(in the rows, 100 means zero)
Where one turn sends some rows of the set: a few examples, then the rows asked
dimur: 74,106,92,107,111,75,96,107,116,83,85,116,115,107,93,109,83
non: 114,89,85,102,112,97,92,102,122,64,84,110,97,90,103,107,102
fol: 104,82,95,98,110,99,89,82,120,61,92,116,88,90,104,106,103
Nobap: 100,106,112,111,116,91,115,77,103,68,104,97,107,97,118,123,86
kepib: 105,88,80,84,118,95,91,95,94,62,84,119,96,96,106,101,109
Gid: 69,115,84,97,132,106,103,90,111,74,102,105,98,102,90,84,96
legop: 101,79,90,94,112,99,89,90,120,68,80,110,93,80,113,108,100
Vabu: 73,109,81,104,144,109,110,94,111,77,94,95,100,97,101,90,89
Zedag: 94,86,108,114,129,83,117,91,106,64,108,109,113,99,114,120,96
nefon: 91,99,87,98,95,115,94,98,96,87,105,98,105,112,100,126,81
Papor: 104,91,84,88,102,93,94,90,111,70,81,111,93,86,115,92,109
Fon: 107,86,90,86,112,95,92,89,107,67,81,110,90,86,116,115,104
fili: 103,101,114,96,115,84,110,83,105,62,106,90,103,108,119,113,86
Leren: 73,103,92,107,99,73,96,98,103,81,78,115,106,87,93,93,92
rig: 85,80,79,89,109,87,119,101,104,97,105,115,104,108,127,115,108
Bufes: 65,92,88,100,109,72,107,111,92,76,91,112,111,99,91,94,94
gavu: 74,85,87,100,92,100,116,102,116,98,111,102,92,100,118,103,102
Rut: 83,117,79,100,138,107,115,77,109,82,105,108,103,102,108,92,88
Nupa: 91,99,97,101,97,110,101,100,90,100,100,105,93,103,95,115,73
vot: 83,80,75,93,94,94,120,111,119,92,107,99,105,99,120,103,94
sela: 80,81,81,100,100,98,114,99,118,98,110,103,100,111,127,93,98
mame: 77,98,85,108,110,65,98,90,112,79,79,111,107,103,86,95,87
lifid: 90,74,93,98,113,89,111,91,106,95,113,92,101,100,103,74,82
lif: 107,80,103,112,122,93,101,100,116,99,96,100,88,85,111,102,101
logop: 63,103,91,104,114,71,108,91,115,83,89,113,103,94,81,103,87
pafuv: 94,101,97,102,121,84,117,88,105,50,101,97,97,111,120,124,92
buvim: 96,101,113,91,119,82,114,89,111,61,106,99,91,99,113,117,100
satud: 88,87,96,98,107,89,102,69,85,75,97,104,81,116,116,106,92
vilo: 92,101,100,113,86,105,93,90,92,91,102,104,106,103,94,110,78
Disek: 97,97,92,94,89,111,103,91,98,99,113,105,90,107,93,110,86
soka: 68,90,98,95,114,99,88,82,93,104,86,104,95,101,106,120,96
binip: 88,93,92,103,93,116,105,105,89,98,110,102,96,100,100,105,75
lunip: 107,87,112,107,112,87,111,83,112,64,108,97,105,98,123,112,92
Kuno: 71,105,86,103,115,68,103,93,101,72,83,107,105,104,90,92,88
bep: 84,100,75,100,140,112,107,92,105,87,106,118,111,105,96,98,95
luvu: 79,108,80,110,144,103,106,90,117,79,93,110,110,96,97,94,92
losa: 82,94,73,88,107,98,121,93,112,101,105,106,97,96,132,96,100
bavor: 88,92,105,108,126,82,85,86,118,94,90,119,104,111,106,91,102
kibaf: 81,89,79,97,96,94,113,99,111,108,106,111,100,115,123,104,99
dafug: 100,85,94,110,98,115,98,104,84,80,114,107,106,99,94,107,90
sal: 74,88,100,97,132,95,115,88,92,68,98,106,80,89,108,91,75
fuv: 74,106,70,97,134,110,111,100,112,67,98,109,100,104,101,89,78

bavor moves to soka
dafug moves to Zedag
sela moves to legop
Now find these:
kibaf moves to Fon
nefon moves to pafuv
Leren moves to vilo
logop moves to Disek

Where one turn sends some rows of the set: a few examples, then the rows asked
R: 85,112,94,99,122,76,93,91,108,104,106,77,98,89,80,103,93,83,104,100,104,91,114,79,96,98,75,71,103,103,76,94,91,96,112,92,98,107,100,94,98,94,100,109,121,106,99,93,88,82,104
E: 95,111,70,99,91,91,101,96,85,111,119,98,105,95,113,87,121,132,101,94,92,97,108,130,96,99,95,91,105,101,97,97,89,69,101,81,101,103,103,87,90,106,104,103,110,100,96,87,110,87,88
Q: 93,83,82,103,114,81,106,100,100,89,122,95,94,91,112,92,112,117,122,91,83,87,100,91,110,93,68,89,109,82,93,84,88,102,110,92,108,107,114,107,94,114,109,108,90,106,79,82,104,98,106
Z: 103,105,112,123,71,98,133,121,99,106,110,88,108,75,96,80,100,92,101,102,105,89,111,127,91,102,96,94,111,64,105,96,94,74,109,118,108,108,101,88,106,93,103,99,107,102,99,81,98,99,111
K: 103,108,114,114,92,119,112,125,85,116,99,100,114,82,95,101,88,90,102,89,110,91,91,104,99,107,128,85,115,89,99,82,100,90,104,113,98,105,109,92,98,106,103,108,112,95,89,93,102,114,127
M: 90,98,86,101,97,104,114,65,112,121,110,96,110,115,119,95,103,78,79,85,101,91,106,97,103,104,110,94,103,92,107,106,108,84,106,112,111,122,78,89,108,108,111,91,100,86,100,75,102,99,121
P: 101,107,80,81,110,98,101,92,107,108,104,89,98,103,97,90,97,123,97,82,90,86,91,97,113,111,103,93,105,90,108,76,98,104,97,80,113,122,121,100,89,91,93,99,118,92,108,92,111,114,103
F: 90,95,99,109,115,91,106,80,123,108,106,99,99,101,103,119,116,66,96,85,105,98,107,111,87,98,109,105,105,93,102,89,77,69,114,105,96,118,94,93,105,118,95,104,87,111,99,83,101,86,94
A: 90,94,99,82,87,91,105,116,100,93,104,97,108,83,88,112,100,102,97,122,96,98,116,110,87,116,84,118,88,78,120,102,100,102,108,80,94,97,92,108,109,87,106,95,123,107,106,80,113,105,117
G: 96,108,91,96,108,102,113,76,82,96,93,107,91,111,103,78,92,94,105,91,101,85,107,102,106,88,103,94,110,122,104,100,117,105,106,96,96,99,88,84,114,88,97,95,112,78,96,83,101,92,123
T: 81,101,106,100,113,85,121,86,92,104,110,103,108,109,96,81,109,92,113,102,100,91,127,96,98,106,91,121,109,102,101,89,85,57,117,102,109,119,99,104,99,104,90,105,112,92,100,65,88,87,86
D: 86,87,97,78,92,99,98,104,75,115,94,96,98,68,101,102,111,118,101,112,101,106,123,87,98,104,93,111,93,86,117,114,85,95,93,97,84,103,89,110,109,105,112,106,108,101,101,98,90,105,122
L: 103,110,83,91,113,101,118,101,123,111,102,83,99,106,103,123,114,74,90,98,93,82,99,91,92,101,92,71,100,97,99,104,92,108,115,120,104,109,95,84,112,98,101,103,90,102,99,80,83,91,107
C: 90,95,107,120,90,91,116,104,92,114,111,87,105,73,105,95,89,84,111,96,118,71,118,95,93,108,96,80,101,70,112,83,80,97,81,119,96,104,104,99,92,101,114,116,101,116,97,94,97,113,123
Y: 88,101,105,98,106,101,98,124,74,101,101,95,112,83,91,112,91,114,97,96,99,110,105,80,96,104,97,128,97,72,108,100,89,98,111,77,111,101,89,97,123,111,105,102,106,99,97,83,108,96,122

Z moves to K
D moves to A
Now find these:
G moves to R
Q moves to E
F moves to M

